Every row has a hidden score. In each pair, how much higher is the second row's than the first's? 10 means about the same, 20 much higher and 0 much lower. The score is a weighted sum of the row's numbers plus the product of two more (or one squared), each taken from its middle value.
ndarray[-2.1 -0.2  2.1 -1.0  0.4 -0.6  2.0  1.7 -0.2  1.1]
ndarray[ 0.5  1.2 -0.1  0.4  0.5  0.2 -0.1  0.5  1.4  0.9] -> 11
ndarray[ 1.2 -1.1 -0.6  1.1  0.4  0.0  0.1  0.3 -0.2  1.5]
ndarray[ 0.7 -0.2  0.6  1.8  1.1  0.0  0.7  0.6 -0.6  0.3] -> 9
ndarray[-0.7  0.0  0.6 -1.1 -0.8 -1.1 -1.2 -2.0  1.9 -1.1]
ndarray[ 2.1  0.4 -0.2  1.6  1.5  0.0 -0.1  0.0  0.1  0.6] -> 17
ndarray[ 1.0  0.7 -0.7  1.1  0.1 -0.3  0.1  0.2  0.9  2.2]
ndarray[-1.6 -0.8 -0.2 -0.4 -1.2  0.9  0.4  0.2 -0.3 -0.6] -> 6
ndarray[-1.1 -1.1  2.5 -0.8 -1.0 -1.0  2.4  1.9 -1.3  0.8]
ndarray[-0.5  0.2 -0.1 -0.7 -0.7  0.4 -1.6 -1.5  0.5 -1.2] -> 11
ndarray[ 0.2 -0.2  0.9  0.4 -0.3  1.0  0.7  0.6 -0.8  0.2]
ndarray[ 1.3  1.5  0.5  0.0  0.6  0.2 -0.7 -0.9  0.6 -0.1] -> 10
ndarray[-0.6 -1.6 -0.5 -0.9 -0.7 -0.5 -0.5 -0.4 -1.5 -1.3]
ndarray[ 0.9  2.6 -1.4  0.1  0.3 -0.3 -0.5 -0.4  1.3  1.1] -> 13
ndarray[-0.8 -0.3  0.3 -0.8 -0.6 -1.4 -2.6 -1.6 -0.3 -1.5]
ndarray[ 0.6 -0.6 -1.2  1.7  1.1  0.6  0.7  0.8  0.6  0.2] -> 8
ndarray[-0.8 -2.2  1.0 -0.6 -0.4  0.3  0.2  0.6 -1.6 -0.6]
ndarray[ 1.9  0.9  0.9  0.3  0.9  1.1 -1.1 -0.7  0.5  0.1] -> 13
ndarray[ 0.9  0.4  0.8  0.9  2.3 -0.4  0.2  0.3  1.2  0.6]
ndarray[-0.7 -0.3 -0.2 -2.6 -0.4 -2.4  0.2  0.0 -1.5 -2.1] -> 10
ndarray[ 1.0 -0.1  0.1  1.9  1.2  0.2  0.3  0.6  0.3  0.7]
ndarray[-0.4 -1.5  1.3  0.1  1.9 -0.5  1.2  1.3  0.5  0.7] -> 11
ndarray[-0.4 -0.6 -1.5  0.3 -0.4 -1.7  0.8  0.8 -0.2  1.8]
ndarray[-0.2 -0.3  0.6 -0.3 -1.4  2.4 -0.4 -0.5  0.0 -0.6] -> 6
ndarray[ 0.6  1.2 -0.9  0.0  0.5  1.3 -0.8 -0.3  0.8 -0.2]
ndarray[ 0.6  1.0  0.7  0.0  0.7  1.5 -0.6 -0.3  0.4 -0.4] -> 12
ndarray[-0.8 -0.5  0.1 -1.4 -2.2 -1.7 -0.6 -0.3 -2.0 -1.8]
ndarray[ 1.7  0.8  0.4  2.4  1.0  0.3 -0.1  0.2  0.8  2.0] -> 13
ndarray[-1.6 -0.7  0.8 -1.5 -0.6 -0.7 -1.0 -0.8 -3.1 -2.1]
ndarray[-1.1 -1.1  1.3 -0.4  1.9 -0.7  0.6  0.6  0.0  0.1] -> 8
ndarray[ 0.5  0.3  0.9  1.7 -0.2  0.0  0.2  0.5 -0.3  0.4]
ndarray[0.2 0.0 0.1 1.2 0.1 0.4 0.9 0.6 0.6 0.4] -> 7
ndarray[-0.8 -0.4  0.3 -1.1 -0.9 -0.7  1.0  0.7 -1.7 -1.2]
ndarray[-0.8 -0.1  0.6 -0.9 -0.6  1.2 -0.1 -0.6 -0.7 -0.9] -> 13
ndarray[ 0.0  0.1  1.4  0.3  2.2 -1.4  1.1  1.2 -0.6  1.0]
ndarray[ 0.3  1.8  0.5 -0.1  0.3  0.1  0.0 -0.5  1.4  0.1] -> 2
ndarray[ 2.3  1.2  0.6  0.9  1.2  0.3 -0.1 -0.3  0.4  0.6]
ndarray[-0.4 -2.1  1.3  0.8  0.7  0.0  1.1  1.1 -0.2  0.2] -> 6
ndarray[-1.1 -1.3 -0.1 -1.6  0.6 -0.4  1.1  1.5 -0.8 -0.5]
ndarray[ 1.5  0.1 -1.2  1.5  0.3 -0.2  0.1  0.0  0.3  0.8] -> 10
ndarray[-2.0 -0.4  1.5 -0.2  1.7 -1.8  1.6  1.4  0.1  1.3]
ndarray[-0.4 -0.6  0.0 -0.2 -0.2  1.7  0.2  0.2 -0.5 -0.1] -> 7
ndarray[-0.3 -0.8  0.4 -0.4 -1.8  1.3 -1.3 -1.0 -0.4 -1.0]
ndarray[ 0.4  0.5 -1.2  1.1  0.2  1.3  0.4  0.1  0.4  0.4] -> 10
ndarray[-0.9  0.1  0.2 -3.1 -0.7  0.4 -0.3 -0.6 -1.1 -1.1]
ndarray[-0.8 -0.9  1.8 -0.2  0.8 -1.1  1.7  1.7 -0.3  0.8] -> 11
ndarray[ 0.2  1.1  0.1  0.4  0.7  0.7 -0.2  0.3  1.7  0.9]
ndarray[-0.6 -1.6  0.5 -0.3 -1.5  1.0 -0.5  0.1 -0.9 -0.8] -> 10
ndarray[-0.8 -0.9 -1.7 -0.7 -1.7  0.1 -1.3 -1.0  0.2 -1.2]
ndarray[ 0.6  0.8 -1.3  0.4  0.2  2.2  0.0 -0.1  0.0  0.0] -> 19
ndarray[-1.1 -0.6 -2.3 -0.8 -0.4 -0.6 -0.7 -0.2 -2.4 -2.0]
ndarray[ 0.1  0.0  0.1  0.6 -1.0  0.0  0.9  0.9 -0.6  0.3] -> 6
ndarray[ 0.3  1.7 -2.0  0.2  0.7  0.0 -0.1  0.1  1.0  0.8]
ndarray[-0.6  0.1 -1.0 -0.1 -0.5  1.1  0.6  0.8 -0.7 -0.7] -> 13
ndarray[-0.8 -1.0  1.2 -0.8 -1.3 -0.9 -1.7 -2.0  1.6 -1.3]
ndarray[ 2.6  0.9 -0.3  1.0  0.9  0.5 -0.4 -0.4  0.0  0.3] -> 18
ndarray[-1.5  0.3 -0.4 -1.4 -0.6 -0.7 -1.4 -1.9  2.5 -0.8]
ndarray[ 0.6  0.5 -2.4  1.3  0.1  0.2  0.2  0.5  0.2  1.5] -> 15
ndarray[-0.5  0.4  1.6  0.0  1.7 -1.3  1.0  1.4  0.0  0.7]
ndarray[ 0.7 -1.1 -1.9  1.1  0.0  0.2  0.4  0.5  0.0  0.5] -> 4
ndarray[ 2.0  1.4 -0.4  0.5  0.9  0.6 -0.8 -0.6  0.4  0.0]
ndarray[-0.1  0.2 -1.6 -1.8  0.5  0.2 -0.7 -0.7  0.6 -0.6] -> 8
ndarray[-0.3 -1.5 -3.1  0.4 -0.7  1.0  0.1  0.4  0.7  0.0]
ndarray[-2.2 -0.9 -0.3 -0.6 -1.2  0.9 -0.2 -0.1 -0.9 -0.8] -> 16
ndarray[-0.2 -0.2 -1.2 -0.8  0.2 -0.7 -1.8 -1.5  0.6 -0.7]
ndarray[1.4 0.3 0.7 1.7 1.1 0.5 0.0 0.2 0.3 0.2] -> 11
ndarray[-0.1 -1.2  1.2  1.4 -0.2  0.1  1.2  0.8  0.3  0.6]
ndarray[ 1.3 -0.3 -0.6  0.5  0.2  1.1 -0.7 -0.4 -0.3 -0.2] -> 15
ndarray[-1.0 -0.7  0.9 -1.5 -0.5 -0.3  1.0  1.0 -1.4 -1.0]
ndarray[ 0.3 -0.2 -0.7  1.2  0.5 -0.4  0.9  1.0 -0.1  1.2] -> 11
ndarray[ 0.0 -0.2 -0.9  0.9 -0.4  0.2  0.4  0.4  0.3  0.6]
ndarray[-1.0 -0.6 -0.8 -0.6 -0.7 -1.4 -1.7 -2.3  0.8 -1.2] -> 10
ndarray[-1.8 -2.0  0.2 -0.5 -0.7  0.8  0.3  0.5 -1.5 -0.8]
ndarray[-0.3  0.7  0.7 -0.1  1.6 -1.0  0.6  0.8  1.0  1.8] -> 16
ndarray[ 1.0  0.5 -0.5 -0.3 -0.2 -0.3 -1.4 -1.2  0.1 -0.3]
ndarray[ 0.0 -0.7 -0.3  0.6 -0.9  0.3  0.5  0.4 -0.5 -0.1] -> 7
ndarray[ 0.9  0.6  0.4  1.4  0.3 -0.2  0.9  0.4  0.7  1.0]
ndarray[ 0.2  0.2 -0.8  1.1 -0.3 -1.0  0.9  1.0  0.5  3.1] -> 19
ndarray[ 0.5  0.1 -0.6  1.4  1.4 -0.3  1.0  0.9 -0.3  0.4]
ndarray[ 1.4  0.6  0.1  1.4  0.7  0.9  0.1 -0.3  0.7  0.2] -> 9
ndarray[ 0.1 -1.7 -0.9  0.7 -0.2  0.7  0.8  0.9  0.4  0.0]
ndarray[-0.9 -0.4 -0.9 -0.7  1.0 -1.1 -1.4 -1.0  0.6 -0.4] -> 17
ndarray[-0.1  0.6  0.2 -0.7 -0.5  0.5 -0.9 -1.1  0.4 -0.7]
ndarray[ 0.8  0.4 -0.3  2.7  1.3  0.3  0.5  0.6 -0.1  0.8] -> 13
ndarray[ 1.8  0.5 -0.5  0.8  0.5  0.6 -0.5 -0.4 -0.4  0.5]
ndarray[ 0.6  0.8 -0.2 -0.6  1.0 -0.3 -0.6 -1.1 -0.4 -0.4] -> 11
ndarray[-0.7  0.0 -0.1 -1.7 -2.6 -2.0 -1.3 -0.9 -1.8 -1.8]
ndarray[ 1.2  0.6  1.1 -0.3  0.5  0.1 -1.6 -1.3 -0.7 -0.7] -> 14
ndarray[-1.6  0.0  0.2 -1.3 -0.6 -0.4  0.2 -0.2 -1.6 -1.2]
ndarray[ 0.1  0.0 -0.3  0.7 -1.8 -0.1  0.3  0.8  0.5  1.2] -> 6
ndarray[ 0.7  1.9  1.2  0.1  0.6  0.2 -0.3 -0.5  1.6  0.8]
ndarray[ 0.9  0.4 -0.1  0.2  2.2 -0.6  0.0  0.1  0.4  0.5] -> 15
ndarray[-0.1 -1.5 -0.5  0.7  0.4 -0.1  1.5  1.2  0.1  0.7]
ndarray[-0.2 -1.2  0.1  0.5 -1.8 -0.4  1.3  0.9 -0.2  0.8] -> 7
ndarray[0.8 0.4 0.0 0.8 0.2 1.2 0.1 0.3 0.8 0.3]
ndarray[ 1.1  0.9 -1.1  1.1  0.3  0.0  0.4  0.1  0.8  1.1] -> 9
ndarray[-0.6 -0.4 -1.0 -2.3 -0.8 -0.6 -0.8 -0.7 -0.7 -1.4]
ndarray[ 1.1 -1.0  0.9  1.5  1.3  0.7  0.8  0.6  1.1  0.4] -> 8
ndarray[-0.6 -1.4  1.1 -0.6 -0.4 -0.9 -1.8 -1.7  0.2 -1.0]
ndarray[ 0.1 -0.7 -2.2  1.2  0.8 -0.5  1.4  1.2 -1.0  1.3] -> 13
ndarray[-0.2 -1.3  1.1  0.7 -1.5 -0.1  0.7  0.6  0.3  1.1]
ndarray[ 0.5  0.0 -1.1 -0.2  0.1  0.8 -1.0 -0.9 -0.1 -0.7] -> 15
ndarray[ 1.3  0.2 -2.2  1.5  0.4 -0.1  0.1 -0.2  0.3  0.7]
ndarray[ 0.0  0.1  0.2  0.1 -0.7  1.9 -0.4 -0.2 -0.6 -0.2] -> 15
ndarray[ 1.6  1.0  0.0  0.6  2.0  0.3 -0.3 -0.3  0.8 -0.1]
ndarray[-0.4 -0.7  0.9 -0.9 -1.6  0.1 -1.5 -1.3 -0.1 -1.1] -> 5
ndarray[ 0.3  1.3 -0.8  0.3  0.6  0.6  0.1 -0.1  3.1  0.7]
ndarray[ 0.1 -0.5  0.3  1.6  0.0  0.3  0.3  1.0 -0.6  1.1] -> 14
ndarray[ 0.1 -1.3 -0.4  0.5 -0.3 -1.2  1.2  0.8 -0.7  1.9]
ndarray[-0.8 -2.5  2.4 -1.1 -0.7 -1.8  2.0  2.1 -1.3  1.0] -> 8
ndarray[-1.4 -1.1  1.3 -2.1 -1.1 -0.3 -1.0 -0.7 -0.3 -1.3]
ndarray[ 0.7  0.0 -1.1  3.1  1.0  0.3  0.6  0.7  1.1  1.1] -> 11
ndarray[-1.8 -0.8  1.1 -0.7 -0.5 -0.4 -1.4 -1.1 -0.6 -1.4]
ndarray[ 1.1  1.4  1.2  0.6  0.4  0.9  0.0 -0.2  1.2  0.6] -> 10
ndarray[ 1.8  1.2  0.5  0.2  0.8  0.1 -1.0 -0.8  0.9  0.5]
ndarray[ 0.8  0.5 -1.5  1.8  1.1 -0.2  0.9  0.5  0.5  1.9] -> 9
ndarray[-0.7  0.3 -0.6 -1.6 -0.6  0.3 -0.7 -0.8 -0.7 -1.2]
ndarray[ 1.2  1.4 -0.6  0.6  0.6  0.4 -0.4 -0.2  0.8  0.5] -> 11
ndarray[ 0.4 -0.7 -0.7  1.4  0.1  0.2  0.2  0.4 -0.1  0.7]
ndarray[ 1.3 -0.6 -0.1  0.8  1.8  0.6 -0.3  0.0  0.1 -0.1] -> 13
ndarray[ 0.6 -1.1 -0.8  2.0  1.3  0.0  0.3  0.9  0.5  0.7]
ndarray[ 2.0  0.9 -0.6  0.8  0.8  0.9 -0.2 -0.6  0.4  0.1] -> 11
ndarray[ 0.1  3.1 -1.9 -0.4 -0.2 -1.5 -0.9 -0.7  2.3  1.2]
ndarray[-1.0 -0.7 -0.3 -0.6 -1.0  0.1 -0.8 -0.7 -1.1 -1.1] -> 4
ndarray[ 0.4  0.8 -0.4 -0.9 -1.3 -1.4 -1.1 -1.5  0.6 -0.5]
ndarray[-0.4  0.4 -0.1 -0.5 -1.2 -1.6 -1.4 -1.8  1.0 -0.8] -> 8
ndarray[ 0.9 -1.4 -1.1  2.0  0.3 -0.4  0.2  0.5  0.4  0.8]
ndarray[-1.9  0.3  1.9 -0.7 -1.0 -1.8  1.8  1.8 -0.7  0.5] -> 10
ndarray[-2.4 -0.1 -0.3 -1.3 -1.5 -1.9 -0.6 -0.2 -2.1 -2.2]
ndarray[ 0.2  0.4 -0.5 -0.3 -0.2  1.5 -0.5 -0.7  0.0 -0.4] -> 11
ndarray[-0.7 -1.3  2.1 -0.9  0.6 -2.0  1.8  1.8  0.3  1.0]
ndarray[-0.1  0.8 -0.4 -0.7 -0.4  1.6 -1.1 -0.6  1.5 -0.4] -> 4
ndarray[-0.7 -1.1 -0.2 -1.4 -1.4 -0.6 -0.5 -1.1 -1.3 -2.7]
ndarray[ 1.6  0.6 -0.3  0.0  0.8  0.8 -1.1 -1.1  0.3 -0.6] -> 14
ndarray[0.4 0.9 0.7 0.7 0.2 0.2 0.7 0.5 0.7 1.3]
ndarray[ 1.3  0.7  0.1  0.4  2.1 -0.4 -0.3 -0.3 -0.5  0.1] -> 16
ndarray[-1.6  0.2  1.8 -1.0  0.7 -1.6  1.8  2.0 -0.4  1.0]
ndarray[ 0.1 -1.2  1.3  0.2  0.0  2.0  0.3  0.3 -0.1 -0.1] -> 9
ndarray[-0.6 -1.2  0.3 -1.6 -0.3  0.0 -0.6 -0.4 -0.8 -1.3]
ndarray[-0.2  1.5 -0.6 -0.1  0.1  0.3 -0.2 -0.1  1.2  0.4] -> 10
ndarray[ 0.4  0.9  0.7 -0.2  0.1  1.0 -0.7 -0.8  1.3 -0.4]
ndarray[ 1.6  1.1  0.8  0.0  0.4  0.9 -0.9 -0.6  1.0 -0.1] -> 11
ndarray[ 0.0  2.7 -0.6 -0.2  0.1 -1.2 -0.3 -0.4  1.0  1.4]
ndarray[ 0.8  0.3 -0.4  2.1  1.7 -0.4  0.3  0.5  0.2  1.2] -> 8
ndarray[ 0.8  0.8 -0.6  1.2  0.5  0.6 -0.1  0.6 -0.5  0.6]
ndarray[ 2.4  1.0 -2.0  0.2  1.2  0.4 -0.9 -0.9  0.7 -0.2] -> 9
ndarray[ 0.2 -0.7  0.7  0.2 -0.3  2.6 -0.3 -0.4 -0.3 -0.3]
ndarray[-0.9 -0.1  0.4 -0.5 -0.5 -0.8 -2.0 -1.6 -1.6 -1.7] -> 7
ndarray[-0.8 -0.8  0.5 -1.8 -1.8 -0.5 -0.7 -1.1 -1.0 -1.5]
ndarray[-1.0 -0.4 -0.9 -1.9 -1.4 -1.3  0.6  0.7 -1.8 -1.5] -> 12
